Each run below is a few steps of one of 6 hidden systems, one row a step.
path 1, z_815:
[[ 44 -51  12 -13 -10  -4  -2  24 -28  28 -24  -8 -29   2  35   8  -7 -32
    5   9   1   5]
 [-18  48  17 -19  -8  58  -9  -7  27  -7  -3 -12   4  13 -10 -29 -29   6
    4 -23  13 -34]
 [ 29 -14  23  23  37 -47   8 -18  -8  -6   8  40   7  32  32  39  10  12
    2   4  -6 -12]
 [ 10 -22 -17 -17  -7  41  26  13  -2   9  34  18  16  -1 -58 -39  16 -18
   13  12  15  17]
 [-49  41  -7   1  10 -43  10 -33   1 -26   3   5  13 -26 -12  38   1  24
  -20   4 -34  15]
 [ 46 -50 -20  14 -12 -12 -27  33 -33  10 -21 -29  -8 -29  -8 -23  20   3
    0  19   6  33]
 [-59  52   3 -33 -15  29 -20  -8  27  27  -5 -31 -14 -21  35 -14 -24 -14
   -3 -28  23   0]
 [ 58 -18  34  43  15 -23   3  25  25 -16 -30  -7 -32  18  40  33 -14   3
   13   0  -7 -28]
 [-14   0 -38 -16  -1  52  14  -4  -6  24  33  33   5  49   2 -55 -10  -9
   33  -9  20 -40]
 [-28  10  37  25  20 -32  31  -5  12 -37  16  35  16  35 -25  73  19 -18
  -39   4 -30  -3]
 [ 29 -68 -43 -23 -27   4  23 -19 -45 -27  11 -14  38 -32 -38 -49  32  26
   12  16 -14   9]]
path 2, z_815:
[[-45  32  24 -12 -15   7  18 -11  25 -29 -46 -11  -4 -12   2  37 -16  -6
  -28  23 -23   7]
 [ 52 -31 -11   5  -5 -20 -37   8 -47  -8 -15 -16   6   1   8 -27  -5  26
   23 -27   4 -30]
 [-17  27  28 -31  16  45  -7 -20  15  51  18  15  -4  16  22   2  -8 -34
  -31   8  17  16]
 [ 38  -4  36  23   8 -19  33  11  37 -51  -8   2  14  -7 -17  18   1  28
   34  -7  14 -15]
 [ -9   4 -58  -6  12  -7   4 -25 -39  41  37  41 -14   4  -6 -35  -4  -3
   16  13 -29  -1]
 [-33  11  17  22   9   0  -5  40  26 -22  -7 -13  14  11 -46  41  30   0
  -44  16  15  41]
 [ -9 -38 -29 -14 -32 -30  13 -32 -22 -16   6 -34   8 -55  40 -37  15   6
   32 -13  -7 -14]
 [  3  26   0 -18  -1  22 -35  33   7  47 -56  -3 -37  15 -12  25 -45 -28
  -34  -3 -29  17]
 [ 10   3  37  19   6  15 -14   4  -6 -47  22 -35  10  20  49 -22   8  48
   16  -7  54 -45]
 [ 13 -13   1  -1  12  -1  16 -32  32  52  -6  69   5  17  15   4   0 -72
   15  -9 -20  -9]
 [  8   8  -2 -16  11  13  48  38  -3 -50  45 -12  -2  35 -72  20 -12  59
   -2  -1  -3  -7]]
path 3, z_189, 11 rows:
[[-46   8   5  10   7 -26   9  -8 -10   1   9  29   9   4  22  20  19 -16
    4  18  17  14]
 [ -3 -14  -2 -12 -23   5  -1  12  23   2  -3 -46 -10 -32  -4  -9   5 -26
   -3 -34  -7  -3]
 [ -7   2  -9 -23  -1   7   9 -35 -13  -4 -36  11   5  19  29   7 -21  21
  -11  15 -24 -14]
 [  4  20  37  22   5   3 -46  35 -10  -6  -7  -8  -4  13  -3   4  -3 -11
   -4 -21  30 -14]
 [ 33 -13  -8  -3  14  37  21 -31  26   9  33   9  16  12  -1 -35  12  10
    1   4  -4 -15]
 [  9  -4   4  -4  11 -33  17  23 -19  -4 -11  43   9   9 -45  37  -5   0
   14   8  -1  22]
 [-14  -4 -29   8 -11  -3  -8   3 -27  -5  44 -38 -10 -35  -4 -37  20  23
   -4  11   2  12]
 [-25   9  20 -10   6 -10  16 -29  36  20 -26  18  14 -21  24  32  13 -25
  -14  23   1  36]
 [ 10   4  -5 -22 -28 -11 -16  31  -9   6 -22 -42 -38 -22  17 -11 -43  -6
   29 -42  -2 -27]
 [ -9  20  -5  32  17  33 -11 -26   7  -5 -24  17 -11  46  29  -6  -3  10
  -32  36 -31 -27]
 [  3  -1  28   5   9  -6  -5  46  20  -8  14  11  23  39 -16  15   4  -3
   28 -48  60 -18]]
path 4, z_525, 11 rows:
[[-27  36 -19  27   0   0  -4 -18   0   8  32   9 -23 -20  13 -36  -3  -9
   21  14 -10 -12]
 [-13 -13 -20   0   3  -9  -9  37  32  16 -10 -35  -7   1 -10  15  16   8
  -25 -13  12  33]
 [-15 -11 -11 -19 -21  -9  40  -3 -16  -3  -9  -1 -32  -8  42   4 -27 -13
   33  11 -14 -20]
 [-26  12  -2  31  -3   2 -40  18  10 -15 -42  -4   6  31 -12  12   4 -13
  -27 -19 -15 -20]
 [ 21 -43  29 -44   3  -2  28 -14 -23  -7  14   2  19  24  32  22   2   5
   -2 -12  17 -15]
 [  9  16  21  30   1   3 -11 -18  -2 -11  -7  42  16 -12 -46 -13   6 -39
    6   5 -22  -8]
 [ 23  -5 -10 -34  19  12  -4 -14 -11   2  29 -16  30   8 -22  -9   6  61
  -24  -7  11  15]
 [ -6  28  19  24   4 -12  -1 -16 -10  18  20  16 -18 -51  13 -15   8 -31
   19  41   4  29]
 [  0  17 -36 -13  -6  18 -17  28  49  16 -16 -42  -5  -5 -21 -24 -14  30
    2 -36  14   6]
 [ -2  -2  -2   7  15 -22  27   5 -14  17   7   1 -56   9  61  26 -21  -3
    5  36 -19  -4]
 [-30 -11  -6  36 -26  11 -22  50  19 -25 -38 -11   9  26 -15 -11  14 -24
   19 -27  28 -27]]
path 5, z_550 (11 x 22):
[[-13  -8  -9  23  -1 -39 -45   1  -7  -7 -25  12  39   6  -3   0  24  -4
    4 -35  13 -11]
 [ 43 -23  30 -37   0  42  14  -9 -10  22  37 -12  -7  -6   1 -19  -6 -19
   -8  -6   5  -4]
 [ -3  21  -7  26  13 -17  17  -9  13 -17 -27  37  14  -8 -37  17   3  20
    1  40 -20  27]
 [ 13   5 -11 -10   7 -29 -33  11 -41  17  30 -23 -15 -10  21 -16 -11  23
   17 -28  15  -8]
 [-13  -8  19  10   5  23  22   2  38  28   1   5 -15  -3  22   5  19 -42
  -13  34   9  28]
 [ -5  10 -29 -14 -17 -27  24  22  12 -26 -21  -9 -10  -7 -28  12 -31  25
   32 -32 -18 -17]
 [-24   7   3  12   7  21 -24 -13 -38   0  14 -11 -21  31  45  -8   2   3
  -34  22 -14 -23]
 [-24 -19  10  -1 -15   5   6  18  44 -16 -22  -5  46  -2 -22   2  31 -19
   11 -26  47  11]
 [ 41  -8   7 -28  -2  -1  16 -41 -33  -5  12  13 -10  -1   1  -3 -32  -3
    5 -11 -54 -38]
 [ -7  12  -7  34  15  21 -31  24  -8  -3 -15   7  16  13 -41 -10  25  27
  -29  45  21  41]
 [ 14   3  26 -31   8 -41   9 -29   3  11  37   5  15 -33  33   0  -1   2
   40 -42  30 -12]]
path 6, z_669:
[[  4   9  30  -9  -4   4  46 -26   9  -2  17  32   4 -41  -8  -5   1 -29
   31  35   1  17]
 [ -1  13 -56   2   2 -20 -26  -5   5   0  -5  -4  22  -8 -49 -21   2  38
   -4 -32 -25   4]
 [-32  -5   1 -11   3  -9  -8   0 -56  13  16  -9 -20  -5  43  10   9   4
  -23  41  11  27]
 [-24  11   8   5 -31  26  -9  14  57  -8 -60 -29   3 -25  -6  -7  -1 -31
    3 -10   6   4]
 [ 26 -11 -32   0  22 -27  15  18   5  21  17  -8 -44  36  42  15 -30  27
   15 -21 -21 -30]
 [ 13  -5  45  27   6  23  -1  37 -23 -21 -13  37   8  40 -39  18   7 -25
   -6  32  20   4]
 [-17  -9   1  -4  -6   2  17 -34  24 -24  55 -11  34  -4  16 -30  30  -1
   22 -47  20 -46]
 [ 35 -24  -6 -27   8 -32  28 -34 -30  19   2  35   5 -28 -37  25   0 -16
  -15  20 -57  35]
 [-35  38 -18 -35 -17  33 -36  -4 -29 -21 -29 -27  28  -4 -17 -31 -22  59
   -8  -6  25   2]
 [ -3   6  27  31   8 -32 -36 -22   5  27 -17 -17 -29 -35  84  16  12 -31
  -17  16  -6  13]
 [ 37   9  -3 -15  -3  52  13  59  67  32 -27 -23 -29  12 -37  -5 -31  -1
   10 -10  22  22]]
path 7, z_875:
[[ -8 -11  11  10  14 -31  23 -14  25 -20  -5  19  28   8   5  35  24  10
    3   2   8   6]
 [  1 -12 -32  -4 -17  -9 -13  16 -32  11  17 -20 -20 -19  -9 -29  -5  -9
   15 -22 -10 -10]
 [-11   0  13 -17  -1  19  19 -13  10  -8 -30   7   7  16  -5  27  -4  -4
  -31  23 -20  11]
 [  0   9  10  -7  -4 -27 -26   3 -10  -9  -3 -16  14 -17  15  -5  -3  21
   23 -29  30  -9]
 [ 15   4   2   5  -3  41  -9   0   7  31 -12   4 -23   2   6 -24 -13 -32
   -6  20 -14  -1]
 [  3  16  22   0  21  -7  14   2  23 -22  16  15  22  23 -16  25   2  30
    4 -14  21  -6]
 [  4 -13 -22  27  -2 -11 -10  -9 -34  12  29   5 -16 -16  16 -37  17 -12
   15  15 -10  -9]
 [-15 -12   0 -23   1  14  26   3  29  -2   1   3  22   8 -43  25  16 -10
  -29   0  -6  29]
 [ -2  10  -8 -10  -7 -39   1 -12 -36 -15   8 -19 -19 -32  29   1 -19  30
   21  -2 -12  -9]
 [-12  -4 -11   5  -8  23 -29  18  19  31 -51   0   2   7  -8  -1   2 -29
  -26  13   0  27]
 [ -3  23  35 -20   2   6  17   6  18 -24  20 -24  -8   9  30  12 -24  23
   18 -28  25 -35]]
path 8, z_525:
[[ 19  27  21  -7  15  62 -13  -3  25  37  22   7  -4  11 -12 -29  -8 -12
  -13   7  21   9]
 [ 25  12  -3  25  30 -36  29  16  28 -10  20   4  -9 -13  -7  18   2  44
   27  13  12  19]
 [-20 -15 -57  23 -11   5  -8  19 -19  24  30  -7 -28   1  11 -48  13 -15
   23   5   0 -10]
 [-68   9 -15 -14  -9  -7  32  23  33 -10   1 -20  -7   8  -6  39   5  -7
  -24   0  -5  20]
 [  3 -36 -15  -9 -33 -36   3  -9 -27 -22 -44 -25  -4 -27  33   4  -5  -6
   15 -10 -32 -23]
 [-25  20  20 -24  -8  38 -35 -10 -14  11 -44  16   9  41   3   9 -21 -25
  -34  -7  -6 -16]
 [ 53  -7  73  -4  18 -16   5  -9   1 -31   3   0  24   1   8  33  -1  17
    0 -17  21 -12]
 [ 45  -9  -5  19  17  24 -10 -23  -7  25  20  49  21  13 -22 -49  13 -17
   22   6   0 -10]
 [ -7  27  -5  -2  28   1  16  20   3  -3  64   3   4   3 -58  12   9  39
  -19  16  13  39]
 [-15 -13 -35  20 -17 -20  13 -22  -3   3  24 -26  -9 -69  26 -45  28   6
   27  28   0  19]
 [-61  34 -47 -24 -14   7 -21  27  27  46 -37 -20 -29  -6  -6   7 -28 -13
  -14 -18 -10  28]]
path 9, z_669 (11 x 22):
[[  9  14 -12  -9   6  23 -40  -5  19  48  14 -25  -9 -16  -6 -25   0 -19
  -27 -31  -8  11]
 [ -7  23  -2   6  16 -11  36  11  13  -3  -3   2 -28 -10  13  22 -16  36
   14  50  10  29]
 [ -8 -10 -27  44 -13  -4 -37  41  -1   6 -24   3  -3  11 -18 -25  15 -25
   20 -15  13  -8]
 [-33 -15  -5  -8   5  11  43   4  11   2  54  -8 -20  29  23  13  14 -11
  -22   2 -10 -14]
 [ 10 -31   4  -7 -24 -19  32   9  -6 -41 -41  12  19 -11 -30  19   1  -6
   21   5 -14  -3]
 [ -4  -4 -18 -27  -1  15 -26 -27 -32   6  11  -5  11  33  20 -21 -12  13
  -16 -36 -15 -45]
 [ 18  10  69 -12  13  -3   2 -20   2  -9 -16   0  10 -23  11  41   0  -7
  -28  23   4  24]
 [ 37  15  -9  -8   0  19 -24  -4  23  22 -11  -9   5 -21  -3 -51 -19  19
   37 -26  23 -13]
 [ -5  36   0  35  43 -24  -8  -1  -3  30  33  34 -23  12   0  23   3  -2
  -15  29 -13  25]
 [-14 -14  -7  15 -18  16   5  41  10 -19  10 -25  13 -23 -38 -30  32   2
   14  13  45  28]
 [-53 -11 -58   4 -10 -26  29 -25   0  16  14  19 -15   2  34  -7   7 -25
   13   1 -41 -19]]
path 10, z_875 (11 x 22):
[[ 36   1 -10 -27  -5  14  15  25  23   7 -29 -15 -21  -5 -38  10 -37   9
    2 -11 -26   7]
 [-34  33  -5  13  13  -8 -16  -2 -28 -11 -17  20  -8  39  37  11 -18  28
    5  16   9 -24]
 [ 12 -30  31  30  -5  18 -28  14  18   4   5 -19  17  -2   9 -19  40 -41
   -8 -14  35  -2]
 [ 28  -7  -7 -34  -3  15  55 -21  18  -4  18  15   1  -2 -17 -13 -22   7
   32 -10 -18 -23]
 [ -3  17  -8  19  24 -37 -28  -4 -49   0  -1  37   9  14 -29  23   2   9
  -18  14 -25  11]
 [-28 -18  -1 -21 -13  30  -9  -2  -6   1  22 -48  15 -16  18 -23  32  11
  -30   9  31  23]
 [ 10  15  22 -15  -7 -18  30 -14  37  16 -23   8 -16 -47  13  22 -23 -28
   28   2 -13  17]
 [  9  33 -33  23  14  -2 -35  41   1   5 -19  -9 -27  31 -24  -4 -30  40
   -3 -13 -12  -8]
 [-32 -19  20  21   3  17  13   4  -3  -6  13   8  -7  42  61   2  24 -20
   -5  27  31 -21]
 [ 27 -33  14  12 -17 -18  16   3  28 -24   6  -3  31 -29 -41  -7  26 -31
   27 -38  -2 -14]
 [ 12  -6 -48 -40   3   1  16 -27 -50  14  10  20 -14  20 -12  -9 -34  24
   -9   2 -59 -17]]
path 11, z_550 (11 x 22):
[[-17  19  13  17   2  17 -22  21   1   0  11 -11 -15  23  24 -14  -3  -7
    7 -12  26 -26]
 [ -8 -23  -4  11   1   3  26 -11  34  -8  17  10  16  15  -3  -2  23 -21
    0 -14  -7 -20]
 [  2 -23 -19 -12  -8  -8  18   7 -43 -22   8  13   7  15 -30   0  -1   7
    3   5 -23 -11]
 [-24   3   5  -9  -3   1 -17 -25 -32  -7  11  -9  22 -27  -5 -11  24   9
  -23  22   6  26]
 [ 27 -12  21 -23   1 -16 -15  -9  11  21 -33  -5  19 -31   6  15   2 -10
    1 -14  13  27]
 [ 36  35  12  -6   9  25  -6   4   8  19 -20  -2 -33  -6   0  -7 -44   7
    9  10 -10  -2]
 [ -9  34  -6  42  31  -8 -11  15  31   4   9  10 -12  27  11   4  -2  24
    4  -1  13  -9]
 [ -9 -29  -8  19  -4 -15  19  24   2   3  39   3 -15  21  24 -10  15 -28
   32 -24  13 -32]
 [-38 -24 -31  -9 -18   8  46   0  -8 -15  18   5  -3   7 -28   3  17 -23
  -14  17 -35   4]
 [-28 -12  -7 -32 -19 -25  -4  -8 -47 -34 -18 -20  24 -13  -6  15   7  28
  -18   1  -7  10]
 [  7   2  34 -27 -14  24 -47 -31 -11  17 -43 -19  22 -27  28 -11   0 -17
  -22  -3  14  13]]
path 12, z_189:
[[ 21 -22  25 -53 -10  -3  28 -15   0  -4   5  10  25   7   8  13 -16 -11
   26 -41  12 -27]
 [ 25  -4 -10  16  -7   7 -35  -3 -50 -16 -21  -2   0  -5 -41 -19  -2   2
  -24  17 -42  -1]
 [ -3  29  20 -15  29  16 -15  -7   7  13  23   1  28  10   1   0  10  43
  -14   9  51  31]
 [ 46 -18  29  12   0 -16  18  -4   2  21  17  14 -18 -43   6 -10   5 -48
   37   8  -2   7]
 [-13  22 -65  -7  -2  -1   9  16  18  14 -30   0 -21  -2 -35  -4 -27  32
   -3  16 -34  21]
 [-32   4  21  23  14 -33   8  17 -22 -14  27  -9 -27  17  57  30   8   8
    2  17  26  -8]
 [-26 -19 -16  23 -27  23  -3  -1  60   4 -22 -16  16 -11   4 -30  29 -52
    9 -26   3 -16]
 [ -6  -3 -10 -61   4 -10  32 -19 -19  -8  -3  13   2  38   2  41 -38  22
  -10 -32 -37 -32]
 [ 10 -17  31  44 -11   9 -52  21 -49 -39 -20 -21  14   4  -9 -17  27  -3
  -24  18  14  -9]
 [  1  28   7 -37  18  34  -3 -52  37  33  34  20  47  -4  -8 -28  11   9
   -2 -22  30  10]
 [ 77 -29  37 -12   7 -30  22  23 -30   6  -7  14 -29 -25 -28  33 -24 -19
   16  12 -24  20]]

Name the system that made each run.
path 13, 2 rows:
[[ -5   0  17 -15   2 -26  -6  10  -4 -19 -24  -1  15  19  -2  41 -11  12
   -8 -31   0 -10]
 [ 38 -21  16 -12  -3  25  -2 -21 -34   7  21  -7  -4 -15  14 -33   4  -8
    0  18  -5  -9]]

z_815
path 14, 2 rows:
[[-10  16  15  43   6  10 -17   8 -13 -15 -27  21   6  -3 -26   2  20  -5
  -21  60   1  33]
 [ -8   3  -5 -44  -3 -11  -1 -12   3   2  28 -21  23 -10  21 -16  -5  33
   26 -50  40 -14]]

z_525
path 15:
[[-34  21 -31  15   6  -1 -12  12   8   7   7  -5 -16  28  20 -11 -10  11
    9 -16   4 -25]
 [ -6 -27  20  13   3   3  26  10  17 -16  15   5   4  30   9  21  21 -25
  -10  -3   0 -18]]

z_189
path 16, 2 rows:
[[-15  -8   7   6 -10  -6 -10  10  18   0 -38  14  12  12  -5  16   7 -41
    0 -19   0  -5]
 [ 27   2   3 -24  -7  31   8 -10  -9 -17  15 -23  -2   3 -16 -19 -21  25
   -5 -14 -17 -28]]

z_550
path 17 (2 x 22):
[[-18  10  -7  29   3 -19 -38   1  -6   8 -17   8   9   5  17  -8  11  -3
    3  -9  12  -4]
 [ 10 -25  11 -15   0  10  16  18  18  16  21 -22 -13   5  10   8   6 -19
   -6 -16   7   1]]

z_815
path 18 (2 x 22):
[[  6  -8 -19 -29  -3   5   4 -10  23  20 -13   7  20  -7 -22  -7  -4  -8
    0 -25  -8   7]
 [  1  18  19  -7   8 -11   7   9 -28 -14  12  -9 -22  -5   4  21 -19  23
   -4  21  -3   8]]

z_815
path 19 (2 x 22):
[[  7 -21  -9 -33  -2  54  30 -14 -13  19  22   9   3  13  -3 -33   4   1
   -6  35   9   8]
 [-26  39  25   8   2 -33  -8  -5   9 -30 -20  21  26 -10 -36  35  -4   4
    1 -14  -6   4]]

z_815
path 20:
[[-46  24 -18  17  -7 -23  12  12  15   6  12  16 -15 -11   5  -1  -3 -22
   30  -5   5  -4]
 [  0 -24 -32  29   0 -10   7  24   6 -10   4 -20 -23  17  -8   7  12   4
  -20   3 -33  -6]]

z_815
path 21 (2 x 22):
[[ 29 -13  10   2 -11   0   8 -12  38  18 -10 -12  -1 -50   0 -18   7 -35
   19 -12  -7  10]
 [  2  24 -45 -13  22  -1  11   8   0  20  11  18 -20  29 -20   5 -30  40
   -1   1 -21   4]]

z_669
path 22 (2 x 22):
[[-33   2  -7  19 -11  15  26  15   1 -28  29   2  -2   1 -23 -18  14  -6
   13  15   7  -7]
 [-20 -38 -34  -3 -10 -33  20 -18   0 -10   1   7  21   2  -1   6  27  -8
   -5 -12 -25  -5]]

z_669
path 23:
[[-18  21 -11 -14  16   6 -16  13 -14  19 -20  13  -4  27   2  15 -15  20
  -12  12  12  16]
 [ -8   8  28  31 -10  -1 -18  20   2 -14   2 -29 -18 -19  23  -9   8 -19
    7   0  17 -11]]

z_669
path 24:
[[-20  24 -18  13  24 -20 -24 -52  -7   9  24  -4  10 -14  24  -2  19  28
  -39  16 -30  11]
 [ 17 -38   9  -7 -12  -4   1  51  16  13 -39 -10   7 -11 -12  10  14 -18
   15   1  46  43]]

z_815
path 25, 2 rows:
[[-24 -17  16   8   4 -43  20  11 -28 -34  35   5  27 -12 -11  22  40  17
   10  17  37  26]
 [  4 -29 -21 -28 -25 -14  -7 -30 -25  32 -10 -11  -4 -58  18 -26   5 -41
    5  -1 -25  15]]

z_550
path 26, 2 rows:
[[  6 -23  18   0 -16   5  27 -10  54 -18  -5 -21  22 -25  -6   2  21 -22
    5 -23   0  -7]
 [  5   6 -36 -34  -3 -16  17  -8 -37   8 -13  12 -25   5   8   5 -43  25
   14   5 -38 -12]]

z_815
path 27 (2 x 22):
[[ 22 -15 -32 -11   8  -5  53 -19  -4 -12  16   7  -9   1 -15   5  -8  33
    2  28 -48  -2]
 [-26   2  -3  -9  -5 -16 -35   9 -41 -10 -38  22  35  20 -18   9   4   7
   -3  -8  21   4]]

z_669
path 28, 2 rows:
[[ 39  -3  47 -19  -4  52  -2 -28  31   0   6 -47   0 -30  29 -25   2   1
  -19   0   9  -7]
 [ 25  31   7 -17  18 -16  10  -5  19  17 -40  50   2  17  14  16 -46  18
   47 -11  13  -9]]

z_815
path 29, 2 rows:
[[ 35 -37  -2   3  16  -3   7   5   8  -9  10 -10   2  38  11  13   7  15
  -16 -16 -14 -25]
 [  7  -1  37 -24   2  10  19  -8 -22  -6   5  37  16  14  -4   9  -8 -17
   19   4  19  -8]]

z_669
path 30 (2 x 22):
[[ -4  41   7 -59   3 -12 -13 -16  -4  28   0  11  19 -26 -31  11 -32   4
    7 -41   4  18]
 [ 23  28   0  35  10   3 -35 -18 -29  -7   1 -24 -24 -38  14 -28  -1  42
  -16  46 -19  12]]

z_669
path 31:
[[  2 -11  -6  11  -1  -7   7   9  19   1 -10   7  -3   2 -40  23   7 -31
  -25  -7 -40  10]
 [ -8 -13 -14 -29  -7   7  20   3 -28 -23  10 -15   5  22  17 -10  -7  44
   14  -4  17 -22]]

z_669
path 32, 2 rows:
[[ 10 -10 -32  -7   3 -14   9   0 -22   8  22  -3  -6  -7  -5 -17   0  24
   11   2  -5   5]
 [-35  13   0   3  -5   5 -11   0 -12  -1 -19  13   6   1  -8   6   7 -14
  -16  23  -2  14]]

z_669
path 33:
[[ 26 -16  12  -6  17  12  11 -27   5  -8  23 -19   3   7  29  -2  10  24
  -25  13 -10  -8]
 [ 11   9  21 -17  -1  -9   0   3   6  11 -29  31  17 -10 -12  12 -11 -13
   26  -5  24  17]]

z_669
path 34 (2 x 22):
[[-10   9  22  14  -1 -16   3   8  -3 -21   4  20  16  -7 -24  11   9 -13
   15  -2  12   0]
 [ 15 -15 -26  -6   8 -11   6 -21  -1  12  26  -9   2 -19 -10 -13  11  12
   -9   0 -26  12]]

z_815
